[[104 146 126 112 115 138]
 [133 132 124 108 123 137]
 [108 148 119 103 114 146]]
|
[[146 114 103 119 148 108]
 [137 123 108 124 132 133]
 [138 115 112 126 146 104]]

[[127 127 124 126 121]
 [129 129 130 129 126]
 [130 130 128 128 120]
 [122 123 126 126 150]
 [127 127 125 127 125]
 [134 132 134 132 120]
 [130 130 128 129 120]
 [127 128 125 126 116]
 [135 133 138 135 132]
 [129 129 128 128 122]
 [135 133 133 132 114]
 [134 132 132 131 120]]
|
[[120 131 132 132 134]
 [114 132 133 133 135]
 [122 128 128 129 129]
 [132 135 138 133 135]
 [116 126 125 128 127]
 [120 129 128 130 130]
 [120 132 134 132 134]
 [125 127 125 127 127]
 [150 126 126 123 122]
 [120 128 128 130 130]
 [126 129 130 129 129]
 [121 126 124 127 127]]

[[124 134 121 128 121 150 129 126 119 113 131 131 119]
 [121 122 120 123 121 129 124 121 117 123 123 121 122]
 [119 132 143 123 130 120 141 130 133 125 140 125 144]
 [121 111 110 117 110 137 117 109 103 131 117 115 115]
 [115 127 145 114 118 116 137 121 132 136 142 123 148]
 [133 139 123 135 132 140 124 135 133 115 126 138 121]]
|
[[121 138 126 115 133 135 124 140 132 135 123 139 133]
 [148 123 142 136 132 121 137 116 118 114 145 127 115]
 [115 115 117 131 103 109 117 137 110 117 110 111 121]
 [144 125 140 125 133 130 141 120 130 123 143 132 119]
 [122 121 123 123 117 121 124 129 121 123 120 122 121]
 [119 131 131 113 119 126 129 150 121 128 121 134 124]]

[[154 118 133]
 [143 142 153]
 [155 120 134]
 [113 133 116]]
|
[[116 133 113]
 [134 120 155]
 [153 142 143]
 [133 118 154]]

[[147 106 130 117]
 [113 132 123 122]]
|
[[122 123 132 113]
 [117 130 106 147]]

[[116 130 117]
 [142 145 126]
 [122 135 120]
 [144 127 122]
 [122 113 126]
 [101 136 127]]
|
[[127 136 101]
 [126 113 122]
 [122 127 144]
 [120 135 122]
 [126 145 142]
 [117 130 116]]

[[118 138]
 [108 138]
 [128 132]
 [136 126]
 [135 117]
 [129 132]
 [150 121]
 [141 122]
 [124 136]
 [119 151]
 [125 125]
 [110 131]]
|
[[131 110]
 [125 125]
 [151 119]
 [136 124]
 [122 141]
 [121 150]
 [132 129]
 [117 135]
 [126 136]
 [132 128]
 [138 108]
 [138 118]]
---
[[137 118 121 132 128 124]
 [126 128 128 133 128 132]
 [125 126 130 132 132 138]
 [113 112 124 141 136 139]
 [146 124 145 116 109 129]
 [124 148 119 124 129 113]
 [141 107 131 122 113 123]
 [120 143 121 127 131 112]
 [146 117 141 118 112 131]
 [123 141 132 132 125 112]]
|
[[141 107 131 122 113 123]
 [113 112 124 141 136 139]
 [146 117 141 118 112 131]
 [137 118 121 132 128 124]
 [146 124 145 116 109 129]
 [125 126 130 132 132 138]
 [126 128 128 133 128 132]
 [123 141 132 132 125 112]
 [120 143 121 127 131 112]
 [124 148 119 124 129 113]]

[[134 129 147 133 122 136 141 133 140 122 134]
 [127 133 136 132 129 131 128 122 144 151 134]
 [132 124 135 119 142 117 123 141 134 130 126]
 [121 136 126 141 114 143 141 151 125 135 102]
 [131 123 123 135 119 135 130 122 136 149 118]]
|
[[131 123 123 135 119 135 130 122 136 149 118]
 [132 124 135 119 142 117 123 141 134 130 126]
 [134 129 147 133 122 136 141 133 140 122 134]
 [127 133 136 132 129 131 128 122 144 151 134]
 [121 136 126 141 114 143 141 151 125 135 102]]

[[126 112 136 131 131 146 136 123 125 131 112 144]
 [119 138 126 122 121 136 136 117 120 135 137 123]
 [143 117 147 151 135 132 127 132 126 127 124 132]
 [121 139 125 121 126 130 130 126 122 131 134 124]]
|
[[126 112 136 131 131 146 136 123 125 131 112 144]
 [143 117 147 151 135 132 127 132 126 127 124 132]
 [119 138 126 122 121 136 136 117 120 135 137 123]
 [121 139 125 121 126 130 130 126 122 131 134 124]]

[[127 132 133 128 133 134 136 136 126 136 124 136 147 123 123]
 [127 127 125 112 124 136 133 132 123 137 124 150 138 115 118]]
|
[[127 127 125 112 124 136 133 132 123 137 124 150 138 115 118]
 [127 132 133 128 133 134 136 136 126 136 124 136 147 123 123]]

[[121 125 100 132 112]
 [142 111 109 117 120]
 [109 117 140 112 137]
 [110 148 117 140 135]
 [138 144 114 128 150]
 [111 136 112 120 148]
 [125 106 113 112 122]
 [113 116 106 113 132]
 [ 99 130 120 134 116]
 [123 147 106 141 128]]
|
[[125 106 113 112 122]
 [142 111 109 117 120]
 [113 116 106 113 132]
 [109 117 140 112 137]
 [121 125 100 132 112]
 [ 99 130 120 134 116]
 [111 136 112 120 148]
 [138 144 114 128 150]
 [123 147 106 141 128]
 [110 148 117 140 135]]

[[130 131 117]
 [113 127 119]
 [130 136 135]
 [129 121 140]
 [148 104 116]
 [130 128 126]
 [123 138 112]
 [132 133 115]
 [127 139 137]]
|
[[148 104 116]
 [129 121 140]
 [113 127 119]
 [130 128 126]
 [130 131 117]
 [132 133 115]
 [130 136 135]
 [123 138 112]
 [127 139 137]]

[[125 155]
 [127 133]
 [128 131]
 [128 129]
 [127 134]
 [130 108]
 [131 102]]
|
[[131 102]
 [130 108]
 [128 129]
 [128 131]
 [127 133]
 [127 134]
 [125 155]]

[[120 126 142 137 112 120 135]
 [106 136 122 117 144 118 140]
 [139 135 125 121 136 117 138]
 [137 138 138 123 131 121 153]]
|
[[120 126 142 137 112 120 135]
 [139 135 125 121 136 117 138]
 [106 136 122 117 144 118 140]
 [137 138 138 123 131 121 153]]

[[135 131 118 116 102 115 131 115 130 133 131 113 109]
 [152 123 126 146 151 105 154 121 108 106 141 142 108]
 [154 107 104 139 115 127 107 135 123 127 113 106 119]
 [129 147 131 116 127 130 126 114 111 120 139 128 125]]
|
[[154 107 104 139 115 127 107 135 123 127 113 106 119]
 [152 123 126 146 151 105 154 121 108 106 141 142 108]
 [135 131 118 116 102 115 131 115 130 133 131 113 109]
 [129 147 131 116 127 130 126 114 111 120 139 128 125]]
---
[[131 126 127 145 125 112 124 108 132]
 [125 128 124 131 121 118 137 124 129]
 [131 121 123 132 113 121 135 135 126]
 [116 128 126 118 122 115 121 121 131]
 [140 123 112 130 118 118 120 142 127]
 [112 127 124 146 121 111 122 121 117]
 [117 137 127 134 115 118 138 137 141]
 [135 119 122 146 123 123 128 120 120]
 [134 142 125 152 121 121 139 130 139]
 [122 123 125 140 124 128 121 124 115]]
|
[[115 124 121 128 124 140 125 123 122]
 [139 130 139 121 121 152 125 142 134]
 [120 120 128 123 123 146 122 119 135]
 [141 137 138 118 115 134 127 137 117]
 [117 121 122 111 121 146 124 127 112]
 [127 142 120 118 118 130 112 123 140]
 [131 121 121 115 122 118 126 128 116]
 [126 135 135 121 113 132 123 121 131]
 [129 124 137 118 121 131 124 128 125]
 [132 108 124 112 125 145 127 126 131]]

[[150 133 127 128 120 131 141 137]
 [132 137 124 125 126 134 128 131]
 [131 137 125 124 127 134 127 130]
 [120 130 127 125 132 130 119 124]]
|
[[124 119 130 132 125 127 130 120]
 [130 127 134 127 124 125 137 131]
 [131 128 134 126 125 124 137 132]
 [137 141 131 120 128 127 133 150]]

[[125 129 132]
 [140 137 135]
 [123 133 101]
 [127 134 126]
 [128 128 128]
 [128 128 128]
 [128 128 128]]
|
[[128 128 128]
 [128 128 128]
 [128 128 128]
 [126 134 127]
 [101 133 123]
 [135 137 140]
 [132 129 125]]

[[105 128 113 107 115 145 141 108 119 138 132]
 [143 129 157 151 139 139 136 131 121 135 118]
 [127 132 130 131 122 131 130 121 121 132 140]
 [115 147 119 116 118 127 132 119 123 134 144]
 [116 145 118 114 124 125 130 125 123 132 141]
 [124 118 123 126 129 134 129 126 124 129 129]]
|
[[129 129 124 126 129 134 129 126 123 118 124]
 [141 132 123 125 130 125 124 114 118 145 116]
 [144 134 123 119 132 127 118 116 119 147 115]
 [140 132 121 121 130 131 122 131 130 132 127]
 [118 135 121 131 136 139 139 151 157 129 143]
 [132 138 119 108 141 145 115 107 113 128 105]]

[[129 120 115 113 131 130 146 117 141  99]
 [137 136 112 102 110 124 135 119 137 109]]
|
[[109 137 119 135 124 110 102 112 136 137]
 [ 99 141 117 146 130 131 113 115 120 129]]

[[127 138 125 133 139 135 112]
 [132 128 132 127 130 151 155]]
|
[[155 151 130 127 132 128 132]
 [112 135 139 133 125 138 127]]
